In the data rows, 128 means zero.
Here are some points:
88/114/93/117/170/127/132/119/134/160/91/146/107/163/111/105/130/97/124/159/96
99/121/119/91/61/146/100/169/130/131/163/119/102/142/191/108/106/103/147/123/115
133/50/126/121/88/173/94/158/114/130/185/123/87/194/223/103/70/109/151/142/139
109/145/117/133/128/144/98/135/116/131/147/137/98/107/154/153/124/155/125/120/133
90/103/112/107/67/159/83/167/123/103/202/110/71/171/120/120/106/86/176/141/100
114/112/154/168/133/157/40/207/90/125/186/123/61/152/130/112/106/124/150/192/116
245/175/175/155/108/100/171/115/145/55/86/181/147/0/92/149/136/233/94/63/202
200/185/97/134/93/87/110/126/153/201/93/177/176/0/104/161/189/244/36/81/173
85/82/134/111/145/128/137/103/99/133/181/37/134/170/151/100/142/77/128/93/44
71/106/59/120/166/142/169/128/90/120/148/109/132/182/138/165/133/104/125/137/150
68/109/128/112/118/126/148/112/93/126/163/99/107/166/126/130/113/83/150/206/87
86/145/111/121/90/149/122/161/76/92/155/124/93/255/185/57/79/70/114/146/80
134/170/137/110/59/167/110/226/119/138/177/107/93/242/213/81/42/82/158/169/89
183/105/125/118/88/118/83/158/127/125/171/101/61/255/188/80/135/86/164/148/49
123/98/130/118/58/147/97/154/124/100/179/122/120/174/188/110/117/118/152/136/88
100/148/107/135/99/141/99/152/113/133/142/165/95/110/103/131/87/161/133/121/164
124/111/118/91/91/120/89/166/109/121/195/143/89/253/147/0/91/61/176/105/114
76/87/138/126/167/131/134/109/113/131/102/107/126/122/127/143/129/78/166/159/105
116/145/114/135/109/95/103/126/160/133/140/133/140/103/133/123/153/179/123/109/188
205/122/89/80/52/147/73/133/120/194/213/121/91/255/202/90/47/64/164/136/66
115/123/114/114/139/128/135/152/125/140/137/98/113/98/149/147/123/168/129/85/106
72/98/127/119/147/139/149/129/102/120/110/116/138/181/166/130/121/119/143/147/131
114/108/125/30/78/186/43/182/144/130/168/137/71/204/175/108/114/154/173/192/104
95/125/171/112/89/123/95/144/102/121/153/89/93/167/183/25/92/110/167/138/83
62/109/138/119/197/151/108/159/96/140/121/119/112/108/151/130/94/158/139/116/96
112/66/116/103/70/138/55/153/96/157/188/103/48/255/196/85/115/56/199/167/52
95/114/106/115/104/158/79/177/121/146/156/116/58/165/138/102/110/116/152/129/103
123/133/180/106/91/97/117/159/118/174/184/158/130/70/81/129/128/160/114/122/137
Then 10 other points, each followed by its number:
165/131/171/133/212/57/185/4/132/114/52/96/216/163/72/154/225/42/68/170/131 0
124/148/125/129/142/128/105/156/121/124/136/137/120/167/123/42/119/87/131/93/162 1
140/164/133/165/161/133/166/118/152/152/92/148/214/0/74/186/192/243/74/85/204 2
160/167/124/145/134/119/140/123/96/128/76/137/181/0/91/155/168/235/70/72/225 3
157/172/140/152/73/139/162/131/158/145/62/173/175/11/57/140/203/212/98/55/237 4
103/139/93/106/94/88/96/163/116/141/161/128/120/151/128/118/113/174/140/102/114 5
139/80/120/116/115/137/97/130/96/127/166/171/125/108/140/109/119/95/131/98/131 6
76/134/105/56/54/145/85/161/155/127/175/116/101/150/163/125/99/145/148/133/139 7
94/200/111/128/100/146/120/165/122/134/140/116/104/102/146/110/134/190/115/113/136 8
153/129/132/99/52/151/74/151/132/135/139/118/95/252/189/70/36/74/140/158/83 9
Which of these numbered points is nearest to each point below, looking only along the 3 directions in which the first points spread most? Its number follows each.
173/159/132/143/198/113/139/107/201/132/84/185/163/0/54/201/204/247/89/63/202 > 2
167/116/133/135/128/110/149/143/111/97/54/180/146/0/101/183/173/244/97/68/197 > 3
121/107/118/108/91/160/97/148/81/201/174/126/40/167/173/109/108/130/158/142/143 > 7
110/114/130/131/89/171/92/167/109/129/206/126/81/165/194/112/122/127/163/149/70 > 7
176/94/120/102/81/123/122/161/167/111/183/113/95/250/216/79/67/50/159/130/82 > 9
190/235/145/160/131/155/140/142/162/129/36/201/163/0/70/135/174/219/64/50/198 > 4
183/118/190/174/255/57/216/17/156/119/16/87/215/142/12/176/168/71/47/144/137 > 0
126/96/112/109/85/125/92/155/134/86/180/178/86/233/182/25/92/64/152/148/73 > 9
110/140/112/75/130/140/115/138/133/138/111/171/93/99/137/133/117/184/134/102/163 > 8
148/169/79/180/132/124/141/125/143/131/122/158/206/0/103/185/173/236/127/70/193 > 3
182/120/206/187/252/46/194/40/149/108/0/75/225/167/40/191/144/53/139/154/122 > 0
110/146/107/137/100/204/152/174/116/159/159/152/111/53/139/135/113/173/176/93/153 > 8
91/90/39/125/143/69/141/138/113/132/83/102/150/162/188/95/116/105/143/178/107 > 1
214/186/124/135/104/129/113/124/140/89/81/189/141/0/51/144/197/255/58/48/213 > 4
141/98/106/115/95/131/115/156/124/120/255/153/136/131/144/73/79/150/129/106/117 > 5
87/101/114/110/76/161/60/139/104/122/177/148/121/125/152/119/14/143/131/147/97 > 7
125/146/123/100/94/134/124/147/122/134/159/133/117/72/110/157/164/208/106/142/139 > 8
113/116/103/133/109/176/69/175/133/134/189/125/94/177/177/106/87/107/157/148/101 > 7
109/140/127/140/90/141/98/162/148/171/144/116/140/170/163/94/113/112/146/137/111 > 1
195/137/213/183/227/74/238/36/171/122/0/99/194/138/44/169/165/56/88/164/140 > 0
107/171/151/173/96/155/130/109/70/141/87/175/136/0/105/165/152/252/78/57/214 > 3
91/99/133/116/156/134/136/122/157/124/151/106/147/195/144/105/61/85/136/178/94 > 1
133/99/92/104/137/129/85/155/111/118/196/105/68/254/202/77/90/50/164/136/79 > 9
96/120/110/112/85/158/80/195/97/111/178/126/91/147/153/91/93/95/187/153/68 > 7
192/116/175/158/222/75/250/23/195/130/20/105/203/147/80/135/147/45/97/143/148 > 0
74/98/113/115/201/117/144/130/128/123/159/125/118/123/141/136/146/125/134/139/124 > 6
182/110/110/125/90/146/132/148/126/129/156/169/81/152/130/147/155/165/105/127/129 > 5
177/203/117/170/115/151/143/161/158/110/110/152/156/0/86/151/171/220/64/73/194 > 4
117/155/140/166/102/141/106/169/118/132/184/112/123/137/138/95/115/105/77/120/152 > 5
76/98/121/105/72/156/88/148/136/172/183/147/66/172/174/123/90/123/153/126/75 > 7
91/110/171/131/161/143/141/133/140/127/127/111/137/144/142/206/108/113/126/145/103 > 6
197/185/166/123/223/51/197/35/125/146/3/86/203/192/53/170/162/65/99/157/131 > 0
176/108/161/149/255/73/202/51/137/122/26/101/209/150/51/171/147/44/99/177/125 > 0
93/151/112/126/90/136/91/186/158/157/171/160/121/47/159/95/185/137/105/81/176 > 8
133/96/126/124/112/120/84/152/109/112/121/188/96/245/182/115/86/111/132/45/71 > 1
88/95/111/120/163/151/115/117/140/105/142/71/99/180/168/118/105/82/142/206/102 > 1
123/136/143/144/92/176/105/171/127/126/163/139/105/116/135/125/160/148/169/122/131 > 5
108/161/116/85/98/104/99/203/139/117/127/164/105/101/145/118/105/119/152/106/131 > 5
195/158/138/173/228/82/210/24/152/119/0/89/200/149/10/157/148/87/151/138/115 > 0
98/105/114/109/72/173/158/210/131/138/198/139/59/181/173/105/128/136/167/126/90 > 7
198/155/186/133/249/60/199/10/151/112/0/102/223/154/37/194/174/73/83/166/138 > 0
130/144/85/113/102/138/143/182/148/171/119/153/68/196/208/99/109/78/173/98/86 > 1
123/106/128/105/95/143/85/157/87/89/158/78/95/224/189/0/69/60/142/167/62 > 9
89/111/111/95/79/167/79/179/111/144/192/102/83/102/210/76/82/98/158/146/110 > 7
171/155/139/183/72/125/146/134/159/150/73/172/193/0/66/161/163/249/108/65/255 > 4
99/153/117/70/81/160/91/187/128/141/198/111/96/150/179/102/67/116/170/119/96 > 7
79/108/127/106/79/182/79/139/113/128/141/87/125/114/141/119/141/187/142/111/120 > 5
184/126/156/72/245/92/211/6/162/116/25/91/198/167/58/169/166/46/84/160/106 > 0
123/168/144/155/145/128/121/117/148/157/77/171/209/0/96/79/145/231/101/48/202 > 3
103/113/102/115/103/175/87/164/122/116/207/119/83/148/156/129/88/132/140/117/110 > 7
166/181/126/148/115/96/143/101/158/139/125/203/159/0/69/146/217/218/66/57/194 > 4
156/111/117/128/107/131/111/139/158/147/153/143/121/92/114/121/127/173/128/112/161 > 8
201/174/131/141/125/71/112/183/147/83/105/170/165/0/91/184/168/226/51/76/194 > 4
135/130/121/162/126/177/114/167/114/87/154/116/145/54/137/143/144/212/112/101/125 > 8
160/136/162/195/239/64/212/46/146/109/9/99/217/148/80/200/161/33/94/148/125 > 0
165/109/164/225/229/70/198/16/111/134/70/96/204/171/60/171/151/49/93/124/142 > 0
210/166/106/155/138/139/141/139/162/156/77/180/150/0/92/158/175/255/90/102/219 > 4
98/110/171/114/94/174/85/129/124/168/172/113/91/181/180/98/95/148/142/161/74 > 7
